M: several groups of rows, each row roughly a mix of its group's hidden directions:
M (115 x 11):
[[  7  26  -1  12   7  -6  15   5  21   6  11]
 [ 10  16 -14  14   1 -17  19   4   9  10  14]
 [  5  18  -7  -1 -18  -6  14  10  22 -10  14]
 [ 12  11   5  -6   9  -8 -22  -3  26 -14   1]
 [-33   7  13  -4 -12 -16   0   2   5   2   0]
 [  0  17  -3  -8 -12 -19  13   9   3  14  22]
 [ -1   1   0   6   6 -24 -19  -2  17 -21   7]
 [ 18  -1   1  12   7 -13  -6  12  -5   4  30]
 [-11 -22  12 -13  -3  13  -8   2 -10 -18 -16]
 [ 18 -20  18  11   9  -6   9  -8 -13 -15   1]
 [ -3 -18  -2 -12  -4  31  -1  12 -11  -8   6]
 [ -3 -25   4 -24  -2  12 -12  16  -6  -3  -5]
 [  2   2 -20  31 -11   4   4  -3   6   9  13]
 [ 19  -6 -11 -10  12  -3 -13  19  22  -7  -3]
 [ -4 -26   8  -6   5  16  -9   4 -13 -14 -16]
 [ 15 -11 -15  -4   7  17 -11   1  22 -17  -4]
 [ 30  -3 -15 -15   5  10 -13   1   9  -9   0]
 [-18   1 -24   4  -8 -12  -4 -20  -4   7 -14]
 [  0   4   4   8   4 -21 -12   0  31 -11  -3]
 [-27   7  17   4  -7   2  14   0 -16  15  -1]
 [  5   6  18 -27  -9  -7  -5   1 -20 -12   4]
 [-14   6   1  17 -24  -6   4 -18  14  -1  12]
 [  0  19 -26   5   0   3  -9   2  11  22   6]
 [ -6   6   9   1  -6  15  16  22 -11  20 -12]
 [ -2 -21  -3  -5   8  12 -14  -6 -15 -12 -23]
 [  5  21  -4  -3  -8 -19  20  -1 -13  -8 -15]
 [  3   1  32 -18   8  -4 -13 -13  -5   0   2]
 [-16  -1   8   5 -10   1  24  -2   5  25 -11]
 [  1 -12  -8   8   1  14  19  17 -23  13  -4]
 [  5  27 -17   0  -5 -13  15  12   6   8  10]
 [ -6 -19   3  -3   8  30  -9   1 -10   0  16]
 [-16   0   8   8  -7  16  21   2 -20  16  -6]
 [  3  18 -10  15  -7 -12   4  -7   5  21  21]
 [ -5  12   0  12  -4   8   2 -22 -18   2  25]
 [ -1  17  -9  27  -7 -11  12 -16   9   2   7]
 [ 16   0  12  15 -14   5  -8 -12   3  17  21]
 [-34   2  16   8   4 -13   5   9   4   5   0]
 [  9 -16  -7   3  -3  20 -16  -3 -14 -20 -14]
 [  7  -4 -14   9  -7 -26  10 -15  19   5   7]
 [ -9   4  -5  21 -13   2   2  -2  13  20  23]
 [ 10   6 -15 -11   4 -20  11   6 -11 -20 -15]
 [ 15  14  -1 -15 -12 -13 -22  -1  13 -14   1]
 [ 28  -7 -18   4   2   8 -11  -9   7 -18   1]
 [  0 -10  11  -7  16  10   2  11 -23 -12 -19]
 [  7 -32  -1   2   3   4 -11 -13   0 -14 -14]
 [-12 -18   6 -13   6  13 -17  -7 -10  -7 -22]
 [-10  -4 -18 -20   0  10   5  -4  -6 -23 -16]
 [  2   4  -2   3 -10  -5 -15  -6  31 -20  -6]
 [ 11  13 -24  11  -5 -14  14   1  19  -1   5]
 [ 26   5  -7  -6  17 -22  -3 -10   4  -5   9]
 [ -9 -11  -3  12   3   9  18   0 -31   9   4]
 [  6   7   0  14 -10 -23  -4 -18  18   1 -15]
 [ -1 -20  11  -5  14  10   0   3 -12 -18 -23]
 [-25   4  14  10 -10  -9  18 -10   3  17  -5]
 [  8 -20  10  -8   5   7 -15 -14 -10 -20 -15]
 [-17  -6   4  10   0   3  20  14 -22  17  -2]
 [  9   3   4   3  12 -12 -11 -23  26  -8   4]
 [  4  22   2  10  -8  -9  12  -1  20   7  21]
 [-17  17  25   5   1   0  10  11   2  18  -8]
 [  7 -24 -18   7  24   4   0  -1  -3 -10  10]
 [ -6 -23  -9  -5  14   5  -7  23  -3 -16  -5]
 [ -5 -30  -5  -2 -11   3 -11 -14   3 -16 -13]
 [ -5   0   1   8 -16   8  20   4 -26  16  -5]
 [ -3 -21   7  -9   6  26 -13   9   6  12   8]
 [  5 -11  -2 -18   3  26  -1  10 -20   5  12]
 [ -9 -14 -11   9  -5   4  11  10 -32   0   5]
 [  2  27 -14   1   1 -21   9  -6   8  15   6]
 [ 13   8  20  19   6  -6   4   0   1   9  26]
 [ 13  14   9   6  11 -13  -4  -7   1  22  23]
 [ -2  15  -8  -3 -19  -9  13 -15 -13  -2 -22]
 [ -2  -2   6  17   3  -3  23   4 -22  22  -2]
 [ -8  -3   0   4  -8  11  17  22 -23  14  -7]
 [ -7 -21 -18  -9  -7  14  -5   9 -13 -17 -10]
 [ 24   0 -10 -12   4 -13 -18 -15   5 -12  11]
 [  4  -3  16  23   6 -11  -8   9  19   8  16]
 [ 16   7  17  12   7  -9   5  14  -4  11  24]
 [  8   9   4 -10   1  -7 -18 -19  25 -12   3]
 [-10   8 -11  25 -14  -6  13  -8  16   5  11]
 [ 12 -27   1  -1  10  15 -14  -1 -10 -13 -14]
 [ -4 -10  21  10  -3  18  -5  11  20  10  12]
 [ 20   0  -2   5  15 -22  -1  13 -17   4  14]
 [  7 -35  10  -7   2  11 -13   7  -6  -1   3]
 [  3  -5  -7  -9   8   4 -18 -17  20 -22   7]
 [ -9 -19 -15 -12 -13  15  -8   2  -2  -7 -22]
 [ 13  24   1  -7  -1 -13  18 -16 -17   1  -4]
 [  2  15 -10   1   7 -27   7 -17 -13  -6 -13]
 [  0   4   1 -12   3 -11 -18 -13  29 -13   3]
 [-15 -15 -13  -3  -1  16  -3  -5   4 -29  -5]
 [  9  -4  -8  -3  -3  11   8  11 -36   8   4]
 [  5  11 -23  28   4   4  -1 -14  10   1  -6]
 [  0 -15   9   8   6  19 -16   0   2  12  26]
 [-19  -7  -8  -8  -8   9   2  -3  10 -17 -27]
 [-22  -7   4  -4   2  11  17  10 -22  16   1]
 [ -6   8  13  13   8   6   0 -17 -23 -13 -16]
 [ -5  -7  -8 -23  13  19  -2  19 -10  -1  11]
 [-11 -24   8   5  11  27 -11  -1   1  -4   7]
 [-19   5  12  15  -8  -1  16   0 -25  11   1]
 [  9  22  -7  -2 -10 -21  19   0 -14  -8  -5]
 [ 11  24  -7  -4 -16 -21   8 -12   8   3  -8]
 [-10  -1  18 -15  -8   5  10  17 -21 -15  -3]
 [ -4  -8 -12 -21  -4  17 -10 -13  22  -7  -8]
 [-19  -4 -15 -11  -3  -1   4  13   4 -15 -25]
 [ -1  24  -4  -8   0 -21  15  -8  -1  -2 -20]
 [-18 -13   0 -15   7   8 -13  -3 -15  -1 -24]
 [  5  -1  -4  10 -16   6  19   6 -26  15  -6]
 [-18  -1  24   0   3   3  12   1 -23 -10 -11]
 [ 19  -7 -15  11   5 -14 -15  11   5 -22   3]
 [-19  -2 -13 -12 -10  18  -3 -21  -1  -6 -14]
 [ -2  15 -19 -11  -5 -12  13  -4 -22 -11 -12]
 [ -1 -13  14   9  12  14 -13   2  20   2  21]
 [ -1 -13  -9 -12  -7   7   2  -8  -6 -12 -32]
 [ 10   7 -17  -9  -8 -24   6   5  -4  -8 -23]
 [ -5  -9  29 -11  17   0   6   5 -18  -1  -8]
 [ 13   8   9 -19   8  19 -15  16 -14  -6  -3]
 [ -8 -12 -16 -19   3  15  -6 -16   0 -14 -16]]

which group is each row in? (one row of each group first):
[ -9 -21  -2 -14  13  27  -5  -5  -2 -11  -6] -> (114)
[ -6   4 -11  18 -17 -16  12  -7   5  14  19] -> (103)
[  0  -2  -1   9  -6  13  16   9 -32  13  -2] -> (25)

[ 25   7 -10  -8  -7  -3 -22   4  -6 -19   5] -> (25)
[  4  21  -4  -3  -3 -23  20   5  14   7  13] -> (103)
[-16  14  16   0 -17   7  13  -8   9  17 -12] -> (25)
[ 5 32 -9 -2  3  0  9 18 -8 11  9] -> (103)
[ 30  -8 -17  -1   4   8   1   9  17   1 -10] -> (25)
[  5  25  -3  -1  -2 -25  18  -3  -3  -7 -12] -> (114)
[-15   5   7  -1  -7 -30   2  22  -4  10   0] -> (25)
[  9  11  13  14   9  -5  -1 -26   9   2  19] -> (114)
[  2  11   9  14  10 -12  -5  -2  23   4  24] -> (114)
[ -3   2 -20  28  -2  -9   4 -19   4  11   1] -> (103)
[ 19   6 -15   1   7 -21   3  -6  18  14  10] -> (103)
